In the data rows, the value 50 means zero.
Some points, one per row:
{53, 59, 60, 56, 46, 42, 39, 45, 51, 54, 55, 53, 52, 50, 49, 49}
{50, 51, 50, 51, 51, 52, 51, 51, 50, 48, 48, 53, 50, 50, 49, 49}
{62, 65, 59, 54, 45, 42, 41, 42, 42, 24, 30, 46, 53, 53, 50, 49}
{48, 53, 59, 53, 44, 39, 44, 57, 59, 71, 36, 19, 33, 64, 94, 89}
{30, 14, 18, 37, 56, 71, 71, 60, 49, 40, 47, 54, 50, 50, 47, 44}
{55, 50, 38, 32, 39, 61, 79, 76, 54, 44, 43, 44, 46, 51, 52, 53}
{21, 20, 48, 83, 85, 61, 29, 19, 43, 51, 50, 51, 49, 50, 49, 46}
{51, 51, 51, 51, 51, 52, 49, 49, 49, 49, 51, 52, 51, 52, 50, 52}
{52, 50, 50, 49, 51, 51, 51, 52, 51, 49, 49, 52, 49, 49, 51, 50}
{53, 55, 56, 51, 43, 40, 41, 42, 51, 62, 65, 61, 58, 52, 54, 50}
{37, 35, 41, 55, 56, 55, 46, 43, 46, 38, 34, 36, 40, 47, 49, 51}
{52, 50, 50, 51, 51, 48, 47, 51, 51, 52, 49, 50, 51, 50, 51, 50}
{52, 48, 50, 50, 50, 51, 51, 50, 49, 50, 50, 52, 49, 49, 49, 46}
{36, 37, 49, 65, 71, 58, 44, 40, 45, 38, 34, 38, 43, 47, 49, 48}
{39, 35, 46, 55, 62, 52, 45, 43, 49, 51, 51, 52, 48, 49, 50, 50}
{39, 34, 48, 60, 58, 48, 31, 32, 45, 48, 46, 43, 48, 49, 50, 50}
{53, 53, 51, 50, 51, 50, 50, 51, 49, 50, 52, 51, 52, 49, 50, 50}
{38, 33, 38, 52, 55, 57, 50, 49, 49, 44, 44, 46, 48, 48, 49, 52}
{59, 49, 36, 27, 45, 76, 99, 97, 60, 50, 52, 52, 54, 52, 53, 54}
{52, 50, 51, 50, 44, 43, 44, 46, 46, 38, 36, 38, 43, 49, 51, 49}
{50, 50, 51, 49, 50, 51, 52, 51, 50, 49, 51, 51, 52, 50, 48, 50}
{ 3,  0, 39, 85, 92, 52,  6,  0, 37, 32, 18, 22, 32, 44, 52, 52}
{63, 62, 59, 45, 39, 43, 49, 54, 53, 58, 61, 60, 55, 51, 48, 49}
13 more points follow, each with its number after it:
{36, 28, 29, 33, 43, 54, 60, 58, 50, 27, 18, 21, 35, 48, 56, 57} 0
{36, 31, 42, 54, 61, 58, 53, 44, 50, 49, 53, 52, 50, 49, 47, 49} 1
{34, 31, 43, 66, 91, 99, 98, 81, 58, 65, 67, 65, 56, 53, 53, 52} 2
{60, 66, 60, 47, 42, 43, 46, 49, 40,  4, 25, 66, 86, 94, 99, 99} 3
{63, 55, 30, 12, 30, 74, 99, 99, 63, 58, 64, 61, 57, 51, 49, 50} 4
{42, 37, 45, 54, 61, 60, 59, 52, 45, 30, 51, 73, 80, 80, 89, 82} 5
{81, 98, 97, 76, 46, 19, 13, 26, 46, 32, 18, 20, 32, 47, 57, 56} 6
{55, 53, 46, 35, 27, 22, 27, 40, 45, 31, 25, 32, 40, 47, 47, 48} 7
{56, 62, 61, 55, 46, 42, 43, 43, 51, 65, 68, 63, 58, 52, 52, 53} 8
{50, 51, 48, 48, 49, 51, 52, 49, 51, 49, 50, 49, 52, 51, 51, 49} 9
{99, 99, 82, 31,  7, 23, 57, 71, 55, 48, 49, 54, 53, 49, 45, 45} 10
{49, 47, 37, 34, 29, 32, 43, 50, 46, 21,  8, 15, 33, 45, 51, 52} 11
{73, 86, 87, 70, 46, 26, 18, 28, 47, 49, 44, 42, 45, 48, 52, 51} 12
Which two of these numbered points are nearest to each point below, looking only along the 2 directions in which the first points spread most? Their numbers follow each, nearest first.
{60, 49, 23,  6, 29, 79, 99, 99, 60, 51, 51, 51, 52, 52, 54, 54} > 4 2
{58, 55, 42, 31, 45, 71, 93, 89, 55, 44, 44, 48, 47, 49, 49, 50} > 4 2
{43, 42, 44, 49, 48, 49, 45, 43, 48, 47, 44, 45, 49, 48, 51, 51} > 11 5
{80, 86, 56, 19,  8, 24, 54, 67, 57, 62, 67, 69, 61, 51, 48, 48} > 10 3
{22, 23, 40, 68, 78, 62, 38, 29, 45, 50, 56, 60, 57, 50, 47, 45} > 1 0
{83, 92, 68, 37, 25, 35, 53, 61, 54, 60, 64, 62, 59, 51, 47, 47} > 10 3
{46, 48, 57, 56, 47, 36, 43, 56, 69, 99, 44,  0,  7, 39, 68, 72} > 7 8
Here are 13 other points, each followed by its number:
{26, 22, 38, 62, 77, 75, 61, 49, 50, 49, 55, 56, 53, 49, 49, 46} 0
{69, 75, 68, 52, 39, 36, 40, 45, 49, 49, 50, 49, 51, 49, 50, 50} 1
{55, 51, 37, 33, 37, 56, 71, 72, 52, 38, 36, 39, 46, 47, 50, 51} 2
{52, 52, 49, 39, 29, 19, 20, 32, 50, 58, 55, 52, 51, 52, 54, 50} 3
{51, 51, 51, 49, 48, 51, 50, 50, 51, 52, 53, 49, 50, 50, 50, 49} 4
{47, 45, 39, 37, 34, 31, 34, 40, 53, 80, 95, 90, 72, 51, 44, 43} 5
{29, 20, 24, 41, 62, 76, 76, 65, 56, 71, 80, 73, 62, 55, 47, 46} 6
{51, 44, 41, 37, 42, 55, 67, 63, 52, 39, 39, 41, 46, 47, 47, 50} 7
{42, 40, 44, 54, 61, 62, 54, 48, 52, 75, 69, 53, 40, 31, 19, 24} 8
{51, 50, 50, 51, 52, 50, 48, 50, 49, 46, 52, 50, 48, 53, 48, 50} 9
{68, 70, 58, 37, 31, 39, 52, 56, 55, 66, 67, 65, 59, 53, 51, 48} 10
{50, 49, 50, 51, 51, 52, 47, 49, 48, 52, 48, 52, 51, 50, 50, 49} 11
{62, 62, 51, 45, 42, 47, 44, 41, 35,  0, 28, 65, 69, 58, 49, 47} 12
The same question for these:
{57, 59, 51, 45, 42, 40, 45, 48, 50, 55, 60, 59, 55, 52, 51, 50} > 5 12
{79, 92, 89, 68, 50, 38, 34, 39, 43, 16, 13, 28, 39, 46, 44, 43} > 3 1
{50, 49, 46, 51, 52, 51, 50, 49, 51, 51, 50, 52, 50, 52, 50, 49} > 9 11
{54, 49, 42, 45, 54, 66, 61, 55, 50, 60, 72, 61, 41, 21,  0,  0} > 7 2
{51, 51, 54, 54, 53, 50, 46, 45, 47, 46, 45, 45, 45, 51, 51, 51} > 11 9
{13,  2, 23, 59, 78, 73, 54, 40, 41, 29, 31, 37, 44, 47, 48, 50} > 0 8
{36, 32, 41, 57, 78, 82, 80, 66, 51, 55, 67, 67, 60, 52, 46, 46} > 6 7
